In the rows, zero is written as 128.
Each path below is one point turned by a fixed rotation once a step. After each direction that follows a path, write how fast that rotation turns it, in deg/step (0 if it stays still).
Each turn is a multiple of 5 degrees from 10 to 175, or 0.
Each row of a path follows its step; steps can be skipped.
Path 1:
step 1: [131 123 110 127 131 124 127 123 121 136 138 126 120 128 122 128 119 125
 125 135 124 121 125 134 130 137 119 131 116 130 129 128 134 138 132 126
 126 125 115 133 121 130 125 114 120 138 127 129 133 124 126 122 123 129
 138 118 132 123 140]
step 2: [125 132 129 133 131 121 124 114 128 136 125 131 128 130 127 129 138 128
 118 130 122 124 143 134 116 125 145 127 119 121 121 121 134 143 125 122
 129 128 135 125 121 136 123 134 120 138 121 126 125 125 123 134 125 128
 139 126 124 125 123]
step 3: [129 120 125 128 120 128 130 128 134 119 132 121 134 127 128 127 146 130
 121 125 123 128 110 115 126 134 134 131 109 127 125 118 122 133 125 131
 121 122 126 126 125 133 140 138 123 122 131 132 120 128 130 132 136 126
 133 135 115 126 125]
step 6: [116 115 126 115 122 126 127 126 130 137 119 126 140 128 122 133 127 131
 125 128 127 133 146 134 132 133 123 130 129 140 123 124 125 115 130 130
 123 118 126 137 134 121 121 123 118 123 126 132 128 136 130 133 129 132
 132 113 126 127 125]
step 10: [123 121 126 135 126 124 130 117 125 125 129 139 131 126 133 112 133 127
 130 134 144 130 134 131 123 139 135 140 126 129 131 122 125 133 130 123
 140 132 127 132 127 127 121 136 126 128 107 138 127 122 122 125 135 131
 126 139 120 123 131]
step 11: [132 133 126 114 118 136 117 123 134 126 139 124 126 122 125 123 136 115
 112 131 136 122 122 128 131 137 131 116 139 144 124 123 124 128 124 129
 130 131 128 125 128 120 127 129 125 126 126 133 121 125 127 134 134 129
 129 133 120 128 115]
step 12: [132 132 123 134 133 132 140 131 137 131 144 121 127 115 121 127 125 118
 136 126 127 120 135 124 127 142 126 129 123 134 115 123 131 120 131 124
 121 138 129 125 130 115 138 134 126 126 135 125 131 121 124 131 122 129
 132 131 142 128 131]
step 15: [129 123 140 117 125 130 128 129 118 124 121 131 135 114 133 128 125 132
 134 131 121 133 140 112 128 123 128 122 141 129 126 132 128 138 136 125
 140 130 125 123 123 124 119 139 132 124 133 129 117 121 133 131 123 127
 134 131 121 128 141]
[128 126 129 126 130 129 128 128 130 126 130 128 128 131 130 125 128 130
 127 128 128 130 124 127 128 127 127 127 128 133 129 127 126 129 126 125
 130 127 130 128 130 128 126 130 129 127 129 128 132 128 126 126 130 128
 130 127 125 132 129]  100
[129 126 131 128 127 126 129 127 127 130 127 127 127 130 130 132 126 124
 127 130 130 127 128 125 127 128 126 129 128 128 130 126 130 126 128 125
 132 124 127 128 130 130 130 125 128 130 125 128 131 129 127 128 128 128
 128 128 129 127 129]  85
[129 131 128 127 126 132 126 130 129 129 128 127 126 128 125 129 128 129
 128 130 129 127 130 130 129 130 126 129 128 132 127 127 127 128 129 129
 127 127 128 128 130 124 124 126 127 128 125 128 129 126 127 128 129 127
 125 129 129 128 131]  65
[129 126 126 124 127 128 126 132 129 131 128 125 130 129 129 128 128 126
 125 128 129 129 125 129 132 130 127 128 127 126 131 129 127 128 128 128
 126 126 127 131 129 127 128 128 127 131 129 129 127 130 129 129 128 128
 128 128 125 128 126]  140
[126 128 129 128 128 127 128 126 129 130 127 128 127 130 130 126 128 128
 127 129 130 126 129 130 128 124 127 129 128 127 126 126 128 129 131 127
 128 128 127 129 131 128 127 128 125 126 131 129 128 125 131 127 128 127
 125 127 123 125 127]  90
Path 2:
step 3: [135 125 134 123 122 139 129 115 114 133 125 112 132 119 130 130 127 122
 135 126 133 126 133 129 117 135 128 133 131 128 129 126 123 132 126 134
 117 125 122 131 125 122 112 119 128 132 123 134 135 129 129 124 129 129
 122 130 125 127 120]
step 5: [120 132 121 121 137 119 120 134 125 133 128 138 129 125 128 131 134 121
 117 126 122 124 128 126 125 128 128 118 131 119 139 133 136 135 130 135
 126 133 130 137 118 133 134 129 134 131 125 132 125 127 116 131 131 122
 137 143 124 125 137]
step 6: [125 135 124 128 126 136 119 140 126 133 123 125 123 131 127 128 117 122
 125 114 139 128 128 123 127 133 135 123 123 119 121 128 124 127 123 120
 130 124 135 125 114 141 134 125 118 135 121 122 128 125 128 132 131 121
 120 122 132 121 134]
step 9: [125 129 128 136 138 140 139 131 134 124 130 136 137 143 129 137 126 121
 137 127 129 130 127 126 130 137 135 131 132 141 130 131 138 130 126 129
 116 138 122 131 126 126 131 123 130 126 123 117 124 126 132 117 123 125
 132 127 128 128 123]
step 10: [136 131 136 140 133 129 139 119 121 132 122 124 122 131 131 134 132 125
 130 129 124 124 137 129 132 131 121 126 117 138 115 124 126 129 123 117
 129 142 134 131 136 124 141 126 133 137 129 130 125 128 131 131 136 133
 124 126 126 119 122]
step 11: [131 137 130 118 132 128 133 119 127 139 123 124 127 120 116 128 132 144
 124 129 127 133 140 135 116 127 114 127 142 132 136 126 123 123 128 124
 130 125 129 131 130 128 128 132 139 124 138 128 132 126 128 129 124 127
 125 125 125 126 127]
step 13: [124 132 121 126 125 123 123 124 131 121 128 129 117 121 134 123 133 122
 127 129 124 115 128 124 125 131 123 126 121 129 128 124 142 136 127 129
 140 131 121 120 123 136 130 126 117 118 113 121 121 128 127 126 127 137
 135 126 118 133 128]
step 16: [134 115 123 120 127 132 143 126 125 126 133 131 135 125 136 121 135 122
 137 136 125 131 125 125 133 131 135 130 118 122 134 123 125 128 121 131
 131 122 122 130 125 125 127 128 123 137 137 132 108 135 130 121 127 126
 125 126 138 127 132]
[131 128 129 128 128 128 127 130 126 126 129 127 126 126 127 129 128 129
 129 128 126 124 127 129 126 132 128 129 128 127 129 132 127 130 126 131
 130 126 128 127 131 128 126 127 128 129 128 127 127 125 126 129 130 125
 131 127 129 130 130]  35
[129 127 128 127 127 129 126 128 126 127 130 130 129 129 126 131 126 130
 129 127 130 130 129 127 128 132 129 130 130 131 127 126 125 126 128 129
 128 126 127 128 125 129 128 128 128 128 128 123 128 128 129 130 123 126
 126 129 129 128 127]  135
[129 129 131 129 132 128 128 128 124 126 126 129 127 130 128 128 124 126
 125 124 128 127 125 128 129 129 127 128 130 129 128 128 130 129 127 127
 131 131 129 129 128 130 130 131 128 125 127 130 127 130 127 128 128 127
 127 130 129 129 127]  85
[129 129 128 127 126 128 128 130 127 130 127 129 132 127 124 128 131 127
 126 128 129 128 128 129 130 128 130 125 127 128 126 129 127 128 127 131
 129 126 128 126 125 130 128 130 128 127 125 129 127 129 129 127 132 129
 127 130 128 132 126]  40
